Z: 3 groups of rows, each row roughly a mix of its group's hidden directions; some rows fit no group:
Z (73 x 13):
[[-30  13 -16  28  14  20 -32  35  -5 -56  21  -8 -48]
 [-21  10   1 -48 -21   8   9 -34 -42  57 -20 -25 -17]
 [ 11   9 -54  38   3 -24 -19  33  24 -27  38 -14  37]
 [ -3  -7  25 -39   8 -20  17 -42   0  27 -34  15  64]
 [ 26  13  26 -13   2  -4 -12 -28 -11  72  20  -5 -51]
 [  3 -15   6 -15 -26  46 -13 -22 -34  56 -24 -28 -38]
 [ 14 -17 -43  39  10 -25 -23  22  23   3  23 -11  64]
 [-61  38  -6 -33   2 -27  12   3 -35 -13 -12   1 -48]
 [  7  15 -55  31   1 -17 -22  21  23 -44  12 -14  51]
 [ 44  27 -34  40 -14   7 -28  14  24 -18  52 -25 -10]
 [-17 -11 -26 -19  45 -12  -4  -1  -1 -19 -16  -4  82]
 [  0 -14  47 -15 -23  14  10 -28 -16  45 -45  16 -45]
 [ 29  26  66  26   0 -16   1 -32  26 -30 -12  30 -22]
 [  4 -22  30  31  65  15 -14  25 -10  -7  11   8 -54]
 [  6 -30  29  43 -30  59 -33  -3   9 -25 -26  -1 -19]
 [ 45   1  35   2  28  46  15 -13   2 -36 -42   9 -36]
 [ 57  -8  -7  45 -32   4 -15   2  38  16  45  -9  22]
 [ 19  10 -45  38   6 -35 -15  29  34 -25  34  -1  42]
 [-65 -14 -15 -57   4  12  -6  -9 -34  18 -18  -9  28]
 [  5  -6  13 -16  50  14 -11   6 -25  38 -11   6 -74]
 [-17  42  45 -18 -32   8   8 -32   6 -53 -17  20 -27]
 [ 35  16  70  13 -15 -12  15 -37  19   6 -13  29 -31]
 [ 44   0   6  13   4  32  38  28   1 -21  22  -4 -68]
 [-18   1 -40  45  24   4 -44  43   3 -39  26 -15 -13]
 [ 42  -8 -24  33 -32  49  -3  27  27 -42  25 -11  -8]
 [  9 -22 -51  42  -7 -16 -34  33   5  46  27 -22   8]
 [-67  -8  -8 -41   9  27  12   6 -50 -10 -18 -20 -13]
 [ 23 -16 -32  16 -64  26   0  -7   7  16   7 -36  49]
 [-53  13  -9 -42  49 -25  17   4 -20 -33   7   2  36]
 [ 24 -29  28  36  -6  57 -35   1   1   8 -15  -1 -51]
 [  2  10  -7  -4 -14  57 -25 -12 -33  15  24 -50 -47]
 [-40  -4  41 -59  -4   6  14 -39 -24  25 -31  14   6]
 [ -4  -1  57 -28  -3 -10  18 -35 -12  38 -41  29 -34]
 [ 27  -6 -43   1  66 -23  12  48   8   5  26   7  -9]
 [ -5 -34 -10 -50  -1   7  30  -8 -25  68 -11  -9  24]
 [-55  12   8 -40  44 -18  17   5 -28 -30 -35  19 -16]
 [-20  -8  33 -15 -13  -8  -3 -29 -31  64 -41   3 -37]
 [-21  -1 -18  13  20 -21  15  30  21 -73  -3  19  44]
 [-51  14   9 -55  21  -6  15 -16 -44  12 -37   1 -26]
 [  3 -32  26 -21  -8  78   1 -19 -29  17 -11 -26 -18]
 [-25   5  40 -40  -2  21   9 -31 -39  29 -27  -2 -50]
 [ 45 -33 -20  55 -17  37 -20  27  30 -15  14 -10  13]
 [ 40  23 -30  52  -7 -17 -11  19  37 -47  19  -5  21]
 [  6 -22 -50  34 -17  15   0  47  24 -47  13  -6  33]
 [ -4 -15  54 -29  -4  17  23 -21 -22  46 -11  14 -53]
 [ 35  -2 -21  52  48  -6 -12  33  22 -45  18  -3  12]
 [ 45   3  26  52 -14 -11 -21  -1  49 -12  44  17   6]
 [-45 -40  25 -31   6   2  20 -10 -30  30 -55  13  13]
 [-35 -16 -33   0   9  10  16  31  -3 -65 -32   0  41]
 [-44 -32 -41   9   9  -6 -24  14 -32  36  -6 -35  41]
 [ 10 -12   2  39 -15 -27   6  -5  27 -24   9  -3  82]
 [ 66  -1  30  17 -18  17  17  -2  50 -29   4  34  -6]
 [-45  10  -6  -6 -68 -10 -35 -15 -11  44   2  -6 -20]
 [-12 -31 -44 -13  47  32   7  43 -29  -8 -34 -10 -21]
 [ 32  24  62  -9 -26 -11  29 -46  19  -6 -21  28  -9]
 [-36  13 -32  21  22  15 -35  34  -4 -66  17 -12 -15]
 [ 47 -26  -3  21  76   5  22  27   8 -18   7   0  14]
 [ 40   4 -42  55 -32   3 -26  27  29  -8  30 -16  -3]
 [ 34 -27  56  -4   3  -6  10 -34  17  44 -33  33  15]
 [-63  -5 -17 -51 -25   1 -13 -17 -27  30 -17  -9  30]
 [ 33  -1  56 -33   9  56  24 -29   5 -21   0  12 -19]
 [  9  10  63  -3  11 -29   0 -51  17   2 -31  32  31]
 [ 52  15   9  10  -1 -25  -8 -13  19  59  53  -1 -18]
 [-32   6 -56  36 -41 -28 -15  41  -7   1  -9 -12 -28]
 [ 15  11   0  58 -40 -38 -47  -6  26  31  14   3  -6]
 [-37   2  -3 -50  28   8  11  -6 -48  27 -37  -7 -39]
 [-21 -13   8 -28  19  36  -6  -5 -44  30 -41 -10 -56]
 [-28  17  32 -41 -20   4   0 -45 -35  44 -21  -9 -31]
 [ 23 -12 -40  59 -46 -22 -14  37  32   2  -5   7   0]
 [-45   5 -22 -11  32 -29 -28 -12 -40  46   9 -34  22]
 [  2   3  61  11 -35  28 -29 -42  -4  23 -11   3 -43]
 [ -7  44   8 -24   0  30 -11 -20 -31  -2  28 -32 -65]
 [ 40 -19 -10  18  75   5  20  26   9 -33   5   0  26]]

which group is each row in? (one row of each group first):
[-13  10  56   6 -62  18 -19 -52   0   7 -12  -2  -5]
<43>
[-48  22  21 -34  11 -37   4 -23 -36  35 -27   6 -35]
<65>
[ -1 -20 -22  34   3 -39 -45   0  10  55   4  -6  45]
<59>

[-54 -24 -44   9  -9  -3 -22  19 -41  35 -15 -36   8]
<65>
[-49  -5 -31 -51  27  31  12  15 -29 -38  -8 -14  21]
<59>
[-12  25 -30 -23 -20 -48  31  -6   7  -7  21  -8  67]
<43>
[ 36  31  55  23 -24 -27   3 -40  33 -15 -13  28  -1]
<59>
[-15  29 -46  14  19 -51  -5  29  16 -39  31   1  30]
<65>
[ 15 -27 -33  39  -3 -30  -2  32  36 -13  -1  16  61]
<65>
